In the rows, 128 means zero.
Each run below is a few steps of one of 7 hidden systems, one row a step.
S, trace 1, 10 rows:
[[103 117  58 149 112 104 163 116 106 135 131 178 119 114  81 155 128 141
  148 151  99  56 135 163  63 146]
 [130 120 153  98 136 149 133 162 184 125  98 134  60  91 162 146 139  87
  179 149 158 137 193 149 142 122]
 [ 97  78 175 156 160 127 117 160  62 159 158 139 161 118 141 128 101 113
   99 124 182 162 129  87 111 126]
 [106 145 169 117 145  99  95 100 151 121 139 129 134 230 120  96 166 159
  113 119  87 149 138 131 106 131]
 [148 168 112 124 135 143 150 120 146  92 105 113 133 107 124  82 130 136
  116 144 113 140  63  82 201 131]
 [142 119  75 104  95  99 163  86 106 140 121 158 138  96  92 150 111 113
   99 149 110  81 107 136  92 130]
 [127 158 122 122 132 143 137 161 188 153 127 152  83 101 165 150 120 121
  178 145 137 107 163 149  94 110]
 [129 100 170 138 141  99 130 149  85 152 138 121 134 108 150 125  99 113
  140 136 202 171 140 141 140 136]
 [106 132 164 108 136 137  75  94 112 139 166 116 127 186 142 117 127 159
   95 104 113 155 131 122  98 114]
 [149 171 125 141 128 109 131 127 156 112 130 106 167 149 138 103 147 149
  130 107 101 135  68 129 191 127]]
R, trace 2 (10 x 26):
[[107 113 130 161 135 126 157 155 149 143 148 136 153  77 141 136 108 158
  148 154 141 150 117 129 152 151]
 [147 132 131 103 110 143  97  95  97 134 126  96 136 151 134 138 111 110
   97 126 144 148 142 163 103 126]
 [120 142 129 152 142 122 116 155 121 109 140 126 123 137 140 113 147 145
  160  84 123 115  94 116 176 117]
 [151 102 117 123  84 115 154 105 154 120 110 108 152 104 106 150 122 132
  113 145 111 135 148 137 142 150]
 [109 155 114 141 144 195  98 143 122 113 127 107 116 148 143 116 128 133
  126 128 119 130 130 117 112 121]
 [139 112 113 141 117  97 145 153 123 127 116 138 128 111 122 154 144  98
  164 117 143 100 141 170 141 135]
 [108  94 150 123 120 154 110 114 116 113 133 107  96 127 121 124 115 161
  120 131 125 154 165  97 122 139]
 [114 118 132 144 156 136 125 163 131 130 124 137 174 144 134 141 162  83
  116 117 124 121 119 142 138 128]
 [152 122 128 140  98  99 137 125 108 114 110 116 103 150 100 116 114 143
  134 113 124 110 160  96 101 125]
 [ 79 120 127 130 169 151 138 130 152 113 126 157 132 131 122 114 158 123
  124 164 107 135 119 132 139 151]]
R, trace 3, 10 rows:
[[151 137 105 148  79 129 123 120 157  99 130  83 132 138 120 139 132 184
  142  88  78 119 130 121 154 130]
 [132 142  93 151 120 187 144 147 160  96  90  91 142 112 125 131 141 119
  137 162 115 138 142 162 154 159]
 [126 114  86 139 112 180 109 145  84 109 115 105  91 108 127 160 124 108
  152 108 139  97 166 156 111 124]
 [ 94  72 153 153 137 130 114 161 133 113 140 123 109 127 133 153 156 137
  174 103 131 133 181 150 149 143]
 [131  68 161 143 121 140 122 144 104 109 102  99 152 144 107 137 143  90
   95 119 135 152 174  99 135 145]
 [103 110 121 164 148 135 119 147 100 102 117 134 147 185  92 118 168 120
  113 101  89  93 137  98 107 132]
 [126 114 127 127 129 101 165 136 163 105  83 157 105 149  88 119 163 103
  139 156 101  98 170 105 108 140]
 [ 85 111 129 123 161 159 146 141 122 129 118 170  97 115 114 116 122 108
  113 172 130 114 151  74  77 131]
 [101 116 152 114 162  89 133 143 121 168 145 190 120 143 136 138 137  90
  128 138 147 106 144 133  71 114]
 [119 121 190 112 149  64 136 116 116 150 142 164 113 147 127  90 111 142
  116 143 155 152 129  70 111 118]]
S, trace 4:
[[142 157 160 117 159 111 114 121 141 133 101 114 181 204 134  99 157  82
   93 154 138 170 121 176 126 140]
 [143 173 112 127 121 129 123 114  99 103 131 123  85 134 119  80 101 171
  129 104 116 106  87  47 132  97]
 [116 111  98 106 119  87 160  87 157 135 144 163 153  88 111 152 143 139
  133 154 103 114  92 190 156 154]
 [178 159 124 104  94 163 130 142 163 148 105 105 102 103 156 149  89  94
  120 141 151 123 169 110  84  98]
 [ 93 128 132 174 160 100 123 165  78 157 170 154 141 126 149 128 114 147
  169 120 170 124 107 170 118 134]
 [147 112 180  83 103 110  91  84 142 114 127  90 101 164 135 126 134 142
  124 108 125 172 168 142 144 126]
 [116 155 105 158 144 179 109 140 115 130 156 110 182 117 150 122 120 151
   99 109 110 135  60 104 158 121]
 [175 134  98 131  76  70 145 102 126 109  98 111 138 161  85 137 138 127
  136 114 101  94 141 171 119 140]
 [109 136  86 134 125 211 121 145 141 112 129 116  82  65 149 142 111 146
  158 139 125 115 134 127 141 127]
 [135  75 143 139 120  86 132 150  92 145 126 132 167 128 124 171 145  69
  126 101 158 118 153 170 127 132]]
L, trace 5, 10 rows:
[[172 181 122 135 101  59 160 162 241 140 104 142 133 168 138 147 173 121
  184 109  84  78 146 165 128 113]
 [130 148 103 127 120 185 147  99  93  96 106  94  75  64 123  75  57 172
  131 202 171 177 118 100 149 159]
 [ 98  86 137 102 144 112  84 116  79 171 173 157 159 146 147 191 154  70
  113  93 149 116 138 225  88 120]
 [164 144 175 150 102 104 129 175 190 101 112  96  79 156 144 110 133 168
  181  76 109 127 169  51 163 101]
 [ 96 109 119 156 149 134 151 100  93 130 142 121 205 100 109  99 103 160
   84 191 144 187  68 150 164 186]
 [163 135  90 108  89 145  87 109 100 116 111 106 124 184 109 167 156  82
  102  64  89  64 155 148  72  93]
 [ 94 145 112 166 145 147 163 174 204 114 137 150  97  74 150 124 136 180
  206 150 108 120 120 123 182 146]
 [150  81 137 106 103 107 148  86  76 128  89 108 136 121  91 128  97  87
   87 188 174 168 176 155  94 169]
 [ 85 140 143 152 175 186  63 186 107 130 162 131 116 166 171 140 158 112
  144  61 124 105 132 110 109  89]
 [146 102 150 144 116  24 194 129 161 109 105 152 148 123  88 104 150 147
  151 144 115 131 119 105 184 158]]
F, trace 6, 10 rows:
[[146 172 119 102 131 112 166 115 174 140 100 154 129 129 121 110 123 105
  108 185 121 121 118 117  97 127]
 [113 150 127 117 147 133 135 135 108 155 140 166  83  96 144 112  87 132
  137 155 164 122 123  94  87 107]
 [117 119 181 103 152  79 116 121 122 167 155 160 128 142 155 128 124 114
  126 131 166 153 131 147 114 116]
 [133 144 172 124 136 135  96 122 123 140 158  99 136 141 163 107 106 160
  109 104 143 176 103  93 151 110]
 [126 152 116 134 134 113 127 108 125 143 160 127 189 127 140 123 124 152
  106 126 119 145  54 158 160 135]
 [171 191  96 111  90 133 127  98 154 136 129  99 125 121 141 124  95 161
  129 138 121 126 107 156 119 118]
 [136 139  92 123 116 133 141 133 124 151 144 138 113  56 152 158 100 125
  163 137 159 114 110 180 141 125]
 [160 107 139 122  81 104 110 125 116 153 143  97 120 115 145 173 104 128
  146  92 156 133 171 171 110 117]
 [116  98 134 160 124 157  93 158 106 114 149  91 133 115 152 157 139 138
  160  76 137 141 138 158 178 131]
 [158  97 113 146  83 111 126 114 120  98 113  80 174 144 100 153 150 129
  116  94  98 127 135 158 167 151]]
L, trace 7:
[[147 157 135 156 144 120 158 198 201 128  96 133 161 135 145 130 166  86
  149 119 115 107 119 113 159 116]
 [125 128 103 142 122 120 161 104  75 111 112 141 107 106  85  86  83 156
  115 180 144 124 119  80 102 150]
 [ 87 127 133  81 170 158  91 114 134 140 144 169 123 146 148 149 172  79
  106 127 114 114 127 165 104 112]
 [166 134 147 131 111  89 163 168 159 132 111 139  99  96 136 128 114 112
  156 112 143 106 137  63 148  99]
 [ 93 137 144 123 158 131 128 102 110 150 155 151 146 135 132  96  97 164
   96 180 144 169 103 115  98 142]
 [163 156 128  88 127 106 108 114 120 130 118 129 132 160 139 134 152  69
  110  88 126 102 106 144 134  91]
 [126 147 124 131 115 123 141 126 160 137 159 138 104  85 144 123  97 190
  151 121 114 121 102  83 144 115]
 [146 142 131  96 117 108 131  86 136 154 124 119 155 136 135 128 113 118
  102 169 145 163 127 187 112 144]
 [150 160 121 126 116 151  88 140 105 127 141  97  96 129 164 136 113 132
  152  73 142 114 125 128 132  89]
 [119 109 147 135 116  73 139 111 150 137 158 132 139 115 131 130 124 183
  158 130 126 154 120 162 164 151]]
E, trace 8 (10 x 26):
[[130 154  73 149 106 151 149  93 101  85  99 105 105 127  81  87 103 182
  133 176 113 127 120 131 120 167]
 [113 112  98  85 132 178 115 119 162 129 123 147 123  89 144 180 163  71
  122 129 109 103 137 182 136 121]
 [165 111 130 171  86 108 139 180 109 131 119  99 115 111 132 153 102 131
  164  81 150 102 167  90 123 107]
 [ 77  83 161 145 160 130 107 117  88 107 134 125 112 155 117 111 144 148
  145 147 148 172 161 165 136 167]
 [142 125 147 115 135 133 109 128 135 115 115 113 179 174 124 127 166  79
   73  92 100 127 110  97 143 112]
 [ 99 130  92 184 129 129 160 147 126 120 142 145 149 117  99 116 117 181
  134 144  97  99 101  86 114 146]
 [126 132 120  99 131 143 153 119 181 120  86 142 106 126 117 130 144  91
  128 192 117 128 172 154 105 149]
 [129 134 120 130 140 169 118 170 103 138 128 133 101 100 153 140 113  83
  129 104 155 100 131  85 108  89]
 [107  89 170 129 137  55 139 129 113 139 146 165 105 136 116 123 127 144
  155 128 149 129 155 120 117 136]
 [123 147 176 112 152 150 101 123 147 126 129 107 135 168 151  93 127 131
   91 137 129 182 129  94 129 123]]
J, trace 9:
[[146 151 116 133 113 126 108 141  63 124 159 127  52  88 147 115  83 163
  171  59 158  90  95  64 145  74]
 [ 86  47 165 124 133  81 148 116 150 134 136 151 133 114 117 158 153 133
  159 168 142 165 184 211 143 184]
 [177 147 144 117  93 195  78 127 140 118 116  48 147 155 151 138 114 116
   75  78 110 153 144  81 127  94]
 [ 82 101  93 197 146  84 140 147  74 118 164 158 165 130  98 129 148 172
  160  95 107  86  78 147 153 150]
 [157 133  99  80  83 155 141  74 183  86  71 107  77 132  96 131 137 121
  125 171  88 126 186 148 118 146]
 [102 112 101 159 162 202 120 188  89 136 143 137 146  64 158 153 121  83
  122 105 156 107  94  98 145 109]
 [147 101 146 135  98  41 151 138 133 133 106 151 100 173  93 140 144 120
  160 117 127  92 202 133  76 128]
 [ 82 121 163 132 178 210 100 143 145  89 120 103 105 134 150  91 144 137
  120 143 124 181 134  77 172 137]
 [146  97 125 135 114  64 162 124 105 144 123 153 209 141  86 146 141  81
   71 118 112  99 102 105 111 128]
 [ 95 187 109 129 147 172 116 123 177 115 135 143  70 158 134  92 129 184
  150 151  83 109 133  96  83 119]]
F, trace 10 (10 x 26):
[[110 167 104  90 175 125 128 122  98 145 131 195  96 117 142 114 134  74
  134 147 156  89  83 150 102 100]
 [142 124 188  87 112  65 130 107 159 159 152 150  78 122 151 123  96 158
  144 127 149 152 156  88 110 103]
 [ 90 114 170 149 172 160 107 151 113 161 170 122 173 110 173 125 106 137
  107 140 169 188 102 124 142 136]
 [172 175 135 116 112  82 101  97 105 143 145 105 175 184 139 113 127 133
   95  87 125 135  74 144 131 103]
 [123 172  95 122 118 147 125  98 163 115 155 115 107  90 148 108 109 204
  160 142 110 143  80 151 174 135]
 [172 136  96 107  87 116 153 113 145 167 123 119 166  73 138 173  96  95
  110 156 151 129 121 189 116 133]
 [138 146 106 143 100 149  93 150  95 144 159 104  83 110 163 159  94 154
  176  73 151 100 148 151 101  95]
 [132  78 153 136 117  85 124 138 121 122 133 110 143 109 136 162 151 121
  170 103 154 153 149 205 192 151]
 [150  96 118 144  77 185  92 118 108  99 123  48 148 132 122 156 121 142
   99  81 101 143 156 116 143 133]
 [116 122  71 176 125 137 140 157 138  99 122 127 167 128 108 154 179 126
  157  98  80  77 107 173 164 145]]
C, trace 11:
[[155 164 194 122 137 145 104 146 182  80  88  79  92 200 142  64 149 141
  127 107 107 169 156  44 168 111]
 [104 128  57 161 152 138 160 116  70 117 134 154 208  91  90 119 132 121
   84 149 113  98  24 138 159 154]
 [162 149  95  90  60 114 131  97 193 131 118 129  64 137 117 165 123 153
  157 119  76  75 193 141  60 104]
 [116 155 134 160 171 164 133 191 117 127 131 120 106  68 183 104 104 123
  185 148 200 162  99 140 196 130]
 [139  50 141  89  90  97 115  64  60 144 133 117 149 128  95 168 113  97
   74 127 149 146 166 161  93 143]
 [ 92 152 176 152 168 155  76 170 180 129 162 121 134 198 174 120 172 159
  146  77  92 142 135 109 137 104]
 [166 117 108 166 108  70 192 127  94  95  79 116 179 124  68  90 118 122
  107 155 132 128  95  94 168 164]
 [ 90 155  68  95 129 213  96  86 142 111 135 141  77 131 123 140 139 143
  117 141  71  88 135 142  75 119]
 [162 135 125 154 117  76 169 194 156 151 119 141 127  75 156 155 125  96
  195 112 172 101 129 154 166 115]
 [102  80 155 104 121 165 105  84  73 120 136 109  81 110 117 117  81 157
  104 159 159 179 178  95  99 146]]
C, trace 12:
[[179 194  66 151  68 136 147 119 176 110 122  75 116  85 142 123  94 204
  185 131 112 125  99 172 180 139]
 [171 135  74 120  73 176  98  99  63 109 120  53 102  86 141 156  85 134
  150 114 172 142 135 222 152 137]
 [121  73 144 145 100 133  61 134  89 117 168  73 124 137 155 185 150 149
  172  38 137 143 165 211 170 130]
 [129  62 157 201 103 136 108 160 102  75 110  43 167 166 101 129 157 161
  139  83 113 172 173 129 193 173]
 [ 97  98  69 201 128 194 114 151  82  59  92  86 166 181  70 132 180 127
  116 107  71  94 145 141 127 170]
 [115  99  62 189 116 144 158 188 128  72  82 142  90 123  79 155 178 110
  194 104  84  37 176 134 126 141]
 [ 82  62 104 168 145 192 162 191 116  94  90 147  64  57 105 150 130 101
  181 171 151 104 209 109 120 159]
 [ 72  42 152 150 171 159 136 195  97 149 109 169 124 113 124 174 151  36
  128 154 171 116 217 136  65 143]
 [ 71  65 211 146 192  99 135 189 119 141 125 191 111 177 115 117 163  80
  119 129 146 123 197  40  72 120]
 [ 71 108 169 130 208 109 181 155 160 129 103 214 155 153  93  78 164  80
   77 201 114 125 119  34  96 145]]
E, trace 13 (10 x 26):
[[136 187 108 132 131 141 146 130 152 115 113 131  83 124 133  84 103 160
  155 168 131 127 118 107 120 125]
 [128 123 123  70 139 132 131  97 121 145 131 159 102  79 143 143 117  83
  119 153 157 127 119 153 128 119]
 [154 142 153 121 102 102 108 133 130 161 163 118 113 131 161 146 100 150
  144  79 143 125 137 113 111  88]
 [121 134 155 138 145  95 122 116 112 127 144 119 130 133 139  95 117 166
  151 144 163 177 103 164 169 149]
 [158 151 117  91 106 133 103  76 120 122 127 100 153 152 124 125 128 122
   83 115 109 137  93 147 136 118]
 [128 149  83 153 109 132 136 130 144 131 155 127 145  93 137 146 121 172
  153 109 101 105  84 152 154 127]
 [163 125 105 118  84 124 142 110 144 109  95  96 108 111 116 140 120 128
  153 150 134 137 165 183 144 150]
 [122 113 109 135 124 182  85 140  85 116 139  97 121 114 145 160 132 110
  136  85 138 119 135 157 142 120]
 [135  81 139 155 105  76 132 140 111 111 127 115 146 145 104 146 152 135
  148  87 120 117 146 145 161 144]
 [108 113 131 158 125 178 110 129 126  90 118  81 149 159 111 115 140 155
  109 131 100 157 150 115 140 156]]
J, trace 14, 10 rows:
[[127 128 147 153 140  43 145 158  65 129 133 166  49 128 122  91 103 153
  210 115 193 104 144 115 121 118]
 [103  77 210  66 152 134 104  88 163 125 123 126 111 135 145 124 148 105
   99 164 146 211 176 143 154 151]
 [148 139 148 149 116 127 107 139 133 163 171 101 220 155 150 144 120 138
   67  69 101 135  79  77 128  97]
 [113 170  84 169 119  89 144 101 123 112 135 136 131 169  90  93 129 210
  163 151  93 110 102 174 111 161]
 [149 156  80  76 124 185 135  90 133 100  89 116 100  75 132 126 123  83
  116 174 141 134 105 167 163 133]
 [135 112 121 124 113 114 129 157 106 177 164 155 113  71 160 178  95 106
  148  89 164  90 134 119  98  85]
 [120 111 182 154 128  99 114 154 152 129 129 107 100 165 144 125 133 161
  183 127 152 165 201 161 124 146]
 [138  99 157 122 128 147  99 105  88 100 122  77 165 150 121 116 136 117
   79 103 130 176 115 108 178 137]
 [109 114  95 132 107 112 122  96 127 130 165 148 160 138 104 152 146 167
  107  91  63  87  95 124 116 123]
 [133 160  77 151 111 165 155 139 175 101  96 111 114 104 116 129 127 146
  161 169 102 111 137 157 137 153]]

Which system made each of these runs?
trace 15, 2 rows:
[[184 145 145 165  93 135 114 135  88 117 113  24 168 127 151 106  79 154
  135 129 192 213 124 176 187 158]
 [128 121  55 107  98 170  80  74  73 115 166 103 157 100 127 177 142 129
  103  68  94  97  64 201 163 120]]
 : F
trace 16, 2 rows:
[[ 78 191 125 135 200 167 119 146 157 125 120 160 109 180 139  74 152 135
  140 185 116 131 115 140  93 134]
 [181 163 137  95 139  76 177 126 133 134  89 153 144 106 122  93 116  67
  102 161 166 129  81  92 158 111]]
 : J
trace 17:
[[175 138 155 123 125  30 141 152 137 158 114 146 185 176 131 145 167  52
  128  93 144 107 118 179 133 111]
 [104 126 149 113 128 154 112  90 122  92 144 122  67 128 116  76 103 207
  114 121  97 143 119  14 140 115]]
 : C
trace 18:
[[142 160  98 130 159  86 140 125  61 138 122 156 178 139 121 103 135  77
  110 137 166 115  46 173 144 129]
 [139 167 133  60 107  99 127  73 176 144 148 157  45 114 146 120 104 168
  155 135 117 115 135 116 104  96]]
 : J
trace 19 (2 x 26):
[[ 84 113  89 103 142 189 117  80  75 120 158 150 103  63 121 121  94 152
   93 152 128 129  80 100 130 131]
 [149 156 145 101 120  72 135 134 198 183 144 162 157 156 153 163 146 103
  131 120 114 107 135 165  87 101]]
 : F
trace 20 (2 x 26):
[[110 149 124 121 117 119 121 105 165 142 155 150 108 152 122 125 124 181
  130 128  82 107 136 108  75 114]
 [137 158 142 118 156 118 159 149 163 142 103 148 130 111 149 105 123  93
  136 182 165 150 122 139 139 135]]
 : R
trace 21, 2 rows:
[[140 161  89 145 120 174 124 139 153 120  80 111 173 214  93 135 158  81
   74 153  74  93 165 138  35 133]
 [115 144 101 172 161 122 161 192 110  77  93 155  56 109 112  85 150 125
  215 127 145  81 119  97 176 130]]
 : S
trace 22, 2 rows:
[[117 123 140 103 165 150 116 134  95  87  72 133  60 151 121 100 158  61
  150 157 165 134 174 157 129 139]
 [ 86  56 147 121 155 137 124 147 114 136 153 171 147  89 131 169 162  81
  106  94 119 103 122  86 142 114]]
 : C
trace 23 (2 x 26):
[[160 138 135  78 121 116 108 138 127 152 133 144 112 114 162 163 143  56
  123  67 143  86 117 118 130  68]
 [ 99 101 170 148 130  93 140 121 137 148 177 138 123 100 135 113  92 212
  144 140 137 169 125  87 141 141]]
 : C
trace 24:
[[123 141 151 114 125 113 106  95 123 158 168 136 143 161 134 117 103 169
   86 117 111 136 111  82  80 106]
 [147 185 132 126 153  84 152 134 161 139 119 148 158 148 139  92 139 120
  130 152 135 134  74 143 153 125]]
 : R
trace 25:
[[131 156 122 132 131 152 112 117 100 120 136 100 111 109 151 102  94 157
  145 148 170 168 104 156 158 139]
 [150 124 125  98 105 106  95  92  97 142 154 120 144 140 134 155 131 117
  106  76 123 115 103 156 130 105]]
 : S
trace 26, 2 rows:
[[106 110 139 159 164 134 157 168 110 126 114 155 153 124 111 106 129 102
  102 152 136 123 117  52 116 132]
 [102 122 143 109 155  94 150 107 140 118 108 174 103 163  96  98 153 119
  124 170 110 119 147 116  98 142]]
 : S
trace 27 (2 x 26):
[[114  85 170 127 126 108 118 160 167 142 143 131 102 115 157 172 147 124
  178 101 141 138 189 157 139 126]
 [144  94 167 160 104 140 110 141 112 106 117  62 157 156 122 123 121 145
  107 103 131 176 164  95 145 144]]
 : J
trace 28 (2 x 26):
[[118 101 112  98 115  94 147 106 143 135 116 177  95 133  94 153 146 108
  132 143  99  78 174 142  68 129]
 [106 136 157 136 168 155 143 186 176 140 120 148 101  89 168 118 122 113
  158 161 160 150 145  98 141 124]]
 : S
trace 29:
[[132 151  85 102 136 121 155  91 131 121 115 157 156 111 105 116 140 104
   98 161 106 106  68 140 144 136]
 [138 170  97 108 124 145 142 130 154 155 134 156  89  86 149 137  92 131
  145 152 134  96 125 117  82 106]]
 : J
trace 30:
[[107 168 119 123 163 129 157  86 122 127  91 147 139 171  90  55 110 137
   89 252 139 170 127 148  69 180]
 [140 195 124  48 171 106 124 104 119 125 119 192  50 126 147  87 141  72
  134 121 146  84  72  98 137  68]]
 : S
trace 31:
[[111 124 115 108 123 159  65  65  69 103 136  85 129 180 120 123 143 142
  113 120 125 158 132 221 125 152]
 [161 147 111 134 105 154 100 152 145 104 136  93 135 127 152 151 152 123
  136  35  88  90  97  95 186  84]]
 : S
trace 32:
[[179 139 118 141 130 107 178 171 169 114  85 120 202  92 129 128 159  60
  113 119 124 118  67 107 222 127]
 [109 125  80 128  87 168 116  79  88 133 158 124  90 109 101 134  68 203
  103 137  96  99 141  84  43 123]]
 : C
trace 33, 2 rows:
[[120 131 133 113 158 146 129 131 157 142 117 135 182 135 147 141 155  69
  100 164 134 154 116 185 141 145]
 [162 156 133 140 111 111 126 142  99 128 117 117  97 156 121 101  99 134
  126 104 140 105 139  58  90  97]]
 : S
trace 34, 2 rows:
[[115 123 130 167 114  68 141 139 112 163 182 151 137 114 129 133  96 197
  158 107 133 112 107 114 107 124]
 [144 154 143  98 125 136 129  97 162 105  88  98 105 152 129  93 128 129
  125 184 136 178 153 161 142 154]]
 : C
trace 35 (2 x 26):
[[140 110 134 139 104  89 149 122 163 128 114 114 159 144 113 144 145 135
  146 149 122 146 161 194 137 165]
 [130 125 114 156 118 194 101 146  84  93 109  73 107 130 127 121 115 131
  133 114 137 137 152 114 130 134]]
 : L
trace 36:
[[148 165 100 142 119 199 109 148  90 123 113  86 114 113 147 117  82 119
  117 134 157 131 131 105 100 112]
 [101  99 125 113 142  69 132 118 107 136 149 177 112 121 119 151 157 112
  163 112 136  96 123 185 135 127]]
 : E
trace 37 (2 x 26):
[[161 164  59 107  93 185 142 127 143 135  94 124 102  92 123 159 100  88
  115 156 119  80 155 132  60 112]
 [ 94 143 131 131 168 119 138 164 133 153 142 177  66 103 161 125 120 123
  204 162 175 120 149 180 108 127]]
 : L
